A single turn carries every row of the set below to another of its rows. Some are shown first; where does it send the rows asked next?
k976: -1.48; +1.60; +2.10; -0.55; +1.29; -0.86; +1.65; -0.89; +0.58; -0.21; -0.61; +1.96; +2.77; +0.32; +0.76; +1.25; -2.41
k128: -1.61; +1.66; +2.12; -0.31; +1.29; -0.57; +1.50; -1.11; +0.26; -0.19; -0.87; +2.25; +2.64; +0.41; +0.92; +1.05; -2.71
k819: +1.98; -2.32; -0.81; -1.46; -0.12; +2.56; +2.49; -0.49; -0.85; +0.38; -1.28; +2.59; +0.52; +1.66; +0.63; +0.94; +0.83
k719: -0.78; +0.27; +2.29; -1.48; +2.17; +0.37; -0.44; -1.01; -0.69; -1.08; -2.06; +0.67; +0.44; -0.16; +0.51; +0.51; -4.40
k734: +0.28; -1.52; -1.16; +0.20; -0.23; -0.45; -3.07; -0.17; +0.06; +0.43; -3.24; -2.12; -0.75; +1.04; +2.26; -3.06; -0.11
k571: -2.32; -1.51; -3.09; -0.78; -0.13; -1.32; -2.83; +1.34; +0.36; +0.16; -1.58; -2.02; -0.50; -0.77; +1.10; -1.19; +0.38
k753: +0.55; +0.53; +2.64; -1.75; +1.52; -1.39; +0.74; +0.09; +1.84; -1.33; -1.56; -0.74; +1.03; +0.62; +0.20; +1.21; -2.83
k547: +1.62; -2.49; -1.07; -1.77; -0.03; +2.56; +2.46; -0.45; -1.02; +0.36; -1.03; +2.67; +0.52; +1.17; +0.41; +1.20; +0.81
k125: -2.98; +0.56; -3.04; +0.32; +1.15; +0.58; -1.36; +0.84; +1.38; +1.62; -3.94; -1.07; +1.09; -0.55; +2.10; -0.76; +1.30
k478: -0.36; +2.21; +2.70; -0.45; -1.91; +2.06; +0.62; +1.98; -0.12; +1.36; -0.85; -0.37; -0.55; -1.07; +2.06; +0.96; +0.18
k336: -1.14; +1.92; +2.27; -0.83; -1.54; +2.49; +0.24; +1.79; -0.98; +1.54; -0.61; +0.00; -0.80; -1.85; +1.79; +1.18; -0.31
k19: -2.62; +0.67; -2.79; +0.64; +0.96; +0.61; -1.23; +0.78; +1.61; +1.52; -4.16; -1.24; +1.17; -0.11; +2.33; -1.07; +1.37
k838: +0.68; -1.56; -1.22; -0.33; -0.40; -1.45; -2.45; +0.59; +1.34; +0.26; -2.68; -2.80; -0.50; +1.06; +1.81; -2.37; +0.76
k248: +2.02; -2.37; -0.87; -1.63; -0.15; +2.37; +2.57; -0.33; -0.69; +0.34; -1.11; +2.50; +0.55; +1.59; +0.52; +1.06; +0.93
k705: +0.14; +0.69; +2.94; -0.68; +1.74; +0.15; -0.16; -1.06; -0.08; -1.18; -2.57; +0.38; +0.56; +0.97; +1.06; -0.01; -4.08
k530: +1.63; -2.23; -0.80; -1.69; +0.32; +1.48; +1.87; -0.83; -1.40; +0.42; -0.18; +3.24; +1.21; +1.29; +0.99; -1.04; +1.68
k815: -1.50; -2.20; -2.40; -1.30; +0.59; -0.36; -3.51; +0.12; -0.97; +0.64; -2.16; -1.71; -1.08; -1.17; +1.12; -1.83; -0.49
k271: +1.86; -2.35; -0.90; -1.53; -0.12; +2.70; +2.43; -0.57; -1.15; +0.39; -1.31; +2.78; +0.51; +1.50; +0.61; +0.87; +0.66
k887: -2.78; +0.68; -2.88; +0.67; +1.08; +0.75; -1.41; +0.71; +1.35; +1.61; -4.23; -1.02; +1.07; -0.22; +2.31; -1.13; +1.24
k813: -0.56; +2.16; +2.45; -0.78; -1.75; +1.90; +0.62; +2.19; -0.06; +1.34; -0.49; -0.41; -0.57; -1.41; +1.75; +1.37; +0.24
k404: -0.44; +0.16; +2.06; -2.43; +1.99; -1.20; +0.42; +0.17; +1.14; -1.21; -1.05; -0.36; +0.91; -0.50; -0.39; +1.75; -3.12
k240: -1.37; +1.69; +2.15; -0.38; +1.21; -0.82; +1.72; -0.93; +0.63; -0.25; -0.72; +2.01; +2.78; +0.50; +0.88; +1.16; -2.41
k317: +1.53; -2.30; -0.97; -2.04; +0.37; +1.25; +2.02; -0.63; -1.18; +0.40; +0.04; +3.10; +1.21; +0.95; +0.77; -0.75; +1.84
k219: -0.97; +1.97; +2.19; -1.10; -1.59; +2.12; +0.48; +2.10; -0.49; +1.41; -0.44; -0.19; -0.65; -1.83; +1.62; +1.44; +0.01
k242: +1.42; -2.34; -1.01; -2.04; +0.49; +1.40; +1.91; -0.69; -1.34; +0.43; +0.04; +3.20; +1.16; +0.89; +0.74; -0.80; +1.74
k330: -1.98; -1.17; -2.34; +0.63; -0.32; -0.16; -3.34; +0.33; -0.66; +0.21; -2.81; -1.42; -0.81; +0.36; +2.19; -2.60; -0.42
k60: -1.06; -0.88; -1.93; +0.97; -0.76; -0.70; -2.87; +0.54; +0.34; +0.03; -2.91; -1.93; -0.59; +1.21; +2.45; -2.78; +0.17
k265: -2.99; +0.65; -3.04; +0.49; +1.16; +0.78; -1.46; +0.70; +1.25; +1.64; -4.09; -0.98; +1.05; -0.45; +2.21; -1.02; +1.20
k608: -1.39; +1.66; +2.23; -0.27; +1.26; -0.65; +1.60; -1.09; +0.39; -0.21; -0.82; +2.08; +2.73; +0.47; +1.02; +0.96; -2.51
k905: -2.82; +0.60; -2.99; +0.32; +1.10; +0.48; -1.23; +0.93; +1.66; +1.57; -3.88; -1.25; +1.09; -0.48; +2.07; -0.75; +1.49
k832: -1.69; +1.61; +2.01; -0.53; +1.38; -0.64; +1.51; -1.06; +0.23; -0.21; -0.75; +2.20; +2.70; +0.19; +0.79; +1.14; -2.58
k658: -0.81; -1.90; -1.74; -0.31; +0.29; +0.14; -3.63; -0.34; -1.10; +0.63; -2.99; -1.61; -1.14; +0.01; +1.90; -2.78; -0.63
k350: -0.89; +2.13; +2.51; -0.40; -1.60; +2.74; +0.18; +1.61; -1.03; +1.42; -0.95; +0.10; -0.80; -1.43; +2.06; +0.77; -0.39
k645: -0.82; -0.88; -2.04; +0.43; -0.89; -1.57; -2.38; +1.20; +1.32; -0.07; -2.43; -2.46; -0.36; +1.08; +1.96; -2.12; +0.79
k373: +1.86; -2.44; -1.06; -1.80; -0.04; +2.38; +2.58; -0.29; -0.78; +0.37; -0.99; +2.53; +0.55; +1.31; +0.39; +1.27; +0.91
k9: -1.68; +1.58; +1.96; -0.57; +1.35; -0.76; +1.60; -0.92; +0.40; -0.22; -0.58; +2.12; +2.70; +0.12; +0.71; +1.31; -2.53
k205: -1.03; -2.30; -2.46; -1.89; +0.48; -1.29; -2.93; +0.90; +0.32; +0.53; -1.62; -2.39; -0.72; -1.18; +0.64; -1.17; +0.35
k432: +1.70; -2.51; -1.03; -1.66; -0.05; +2.71; +2.31; -0.57; -1.24; +0.37; -1.17; +2.78; +0.45; +1.27; +0.52; +1.06; +0.63
k797: +0.00; -1.88; -1.92; -1.32; -0.08; -1.86; -2.39; +1.14; +1.42; +0.36; -1.83; -2.94; -0.43; -0.09; +0.99; -1.37; +0.96
k115: -2.63; +0.71; -2.89; +0.49; +0.96; +0.43; -1.15; +0.89; +1.75; +1.62; -4.03; -1.26; +1.20; -0.20; +2.19; -0.88; +1.51
k443: +1.52; -2.31; -0.92; -1.83; +0.41; +1.47; +1.83; -0.83; -1.44; +0.41; -0.12; +3.33; +1.14; +1.09; +0.87; -0.92; +1.68
k130: -1.46; -1.21; -2.64; -0.47; -0.57; -1.85; -2.40; +1.61; +1.39; -0.04; -1.70; -2.50; -0.31; +0.09; +1.34; -1.34; +0.99
k50: +1.77; -2.21; -0.78; -1.75; +0.29; +1.30; +1.96; -0.70; -1.05; +0.40; -0.08; +3.13; +1.22; +1.36; +0.97; -0.93; +1.80
k902: -0.50; +2.24; +2.72; -0.24; -1.88; +2.47; +0.41; +1.70; -0.57; +1.44; -1.04; -0.16; -0.67; -1.00; +2.15; +0.67; -0.13
k472: -2.60; -1.50; -2.94; -0.25; -0.07; -0.48; -3.27; +0.72; -0.72; +0.25; -2.11; -1.47; -0.82; -0.66; +1.57; -1.89; -0.32
k453: +0.76; +0.73; +3.10; -0.85; +1.36; -0.70; +0.45; -0.54; +1.23; -1.36; -2.32; -0.35; +0.91; +1.32; +0.89; +0.31; -3.28
k48: +1.75; -2.20; -0.85; -1.91; +0.31; +1.21; +2.07; -0.60; -1.02; +0.42; +0.00; +3.05; +1.29; +1.23; +0.87; -0.85; +1.92
k738: -1.10; +0.05; +1.81; -2.33; +2.35; -0.33; -0.17; -0.44; -0.15; -1.12; -1.34; +0.30; +0.50; -0.98; -0.20; +1.44; -3.96

k453 moves to k753
k330 moves to k60
k248 moves to k373
Where do these go?
k838 moves to k797
k240 moves to k976
k115 moves to k905
k219 moves to k336
k443 moves to k530

A single turn carries every row of the set below to another of its rows. Some are shown first; where does it send the rows asked next?
k606: +2.42; +1.77; -1.22; +0.87; +3.85; -0.52; +0.22; -1.20; +2.39; -2.32; -1.91; -1.50; +4.95; +3.21; -1.25; +1.73; +1.51; +0.73
k468: +2.04; +0.08; -0.23; -1.28; +3.86; +3.51; -1.62; +4.00; +1.61; -1.39; -0.59; +1.16; +0.96; +0.66; +1.50; +3.85; +0.47; +2.63
k327: +1.68; +0.98; -3.05; -0.80; +0.44; +1.20; -0.17; -3.20; -0.77; -2.51; -1.70; +0.29; +2.46; +1.53; -0.28; +0.50; +0.11; +3.13
k319: +1.47; +0.41; +0.03; -0.25; +3.77; +2.95; +0.66; +0.08; +2.35; +0.35; -0.09; +0.38; +3.59; +0.11; +4.61; +0.37; -1.23; -1.03
k470: +3.24; +0.08; +0.35; -3.10; +3.37; +2.43; -1.03; +2.67; +3.38; -0.84; -1.21; -0.71; +1.22; +2.38; -0.71; +3.77; +0.05; +1.97
k307: +0.93; +0.47; +0.91; -0.81; +4.04; +0.83; +2.08; +1.10; +3.01; +1.40; +0.56; -0.09; +2.62; +0.28; +2.69; +0.48; -0.91; -0.70
k505: +2.43; +2.00; +0.91; -1.85; +2.46; +2.43; +0.96; -1.01; +1.95; -1.47; +0.60; -0.43; +3.91; +0.49; +4.44; +0.75; -0.42; -1.50
k664: +1.63; +1.28; +1.89; +0.41; -0.11; +1.55; +0.91; +0.98; +1.59; -2.13; -1.45; +1.07; +1.13; -3.34; -0.71; +2.57; -0.46; -0.09
k346: +1.86; +2.05; +1.69; -2.46; +2.73; +0.38; +2.37; +0.08; +2.63; -0.41; +1.31; -0.86; +2.94; +0.63; +2.54; +0.92; -0.22; -1.24
k516: +4.84; +2.37; +0.75; -2.21; +2.04; +1.32; -1.62; +1.87; +2.32; -2.37; -2.17; +0.36; +2.29; +2.88; -0.09; +3.52; -1.24; +0.74
k275: +0.84; +0.74; -2.47; -1.76; +0.72; +0.34; +0.99; -2.42; -0.40; -2.00; -0.65; -0.36; +1.60; +1.24; -1.33; +0.84; +1.01; +3.68
k357: +0.77; +0.44; -3.43; +0.69; +1.30; +1.06; -0.19; -1.86; -1.16; -1.46; -1.87; +1.37; +2.07; +0.80; +0.05; +0.18; -0.36; +3.56
k956: +0.01; +0.19; -2.89; -0.13; +1.63; +0.18; +1.00; -1.08; -0.75; -0.97; -0.72; +0.75; +1.14; +0.52; -1.03; +0.52; +0.50; +4.15
k979: +1.94; +3.00; -1.18; +2.65; +3.66; -0.29; -0.09; -0.14; +0.22; -3.76; -1.20; +0.52; +4.92; +1.66; +0.76; +1.82; +1.75; +0.87
k378: +2.34; +0.10; +1.09; +0.86; +0.27; +2.01; +0.14; +0.09; +2.97; -0.69; -3.29; +0.70; +1.85; -2.17; -1.28; +1.98; -1.92; -0.50
k566: +0.66; -0.36; -1.79; +0.26; +5.01; +1.46; +0.32; -0.39; +2.64; -1.69; -0.54; -2.09; +4.03; +2.15; -0.73; +2.12; +3.24; +2.07
k914: +2.15; -1.18; +0.58; -0.62; +0.34; +4.38; -0.51; -1.03; +3.39; -1.29; -2.76; -0.53; +1.99; -2.15; -0.47; +2.35; -0.59; +0.02
k43: +1.48; -0.01; +1.32; -1.11; -0.10; +4.01; +0.25; -0.11; +2.01; -2.76; -0.90; -0.15; +1.34; -3.31; +0.13; +2.96; +0.76; +0.34
k681: +3.76; +2.44; +0.23; -0.38; +2.60; +2.58; -2.12; +3.14; +0.53; -2.94; -1.62; +2.14; +2.09; +1.13; +2.19; +3.51; -0.84; +1.37
k627: +0.10; +0.93; -1.71; +1.99; +4.87; +1.69; -0.02; +0.62; +0.43; -3.07; +0.14; -0.02; +3.99; +0.61; +1.33; +2.20; +3.43; +2.20

k327 moves to k357
k566 moves to k606
Where do these go?
k681 moves to k468
k307 moves to k346
k378 moves to k664

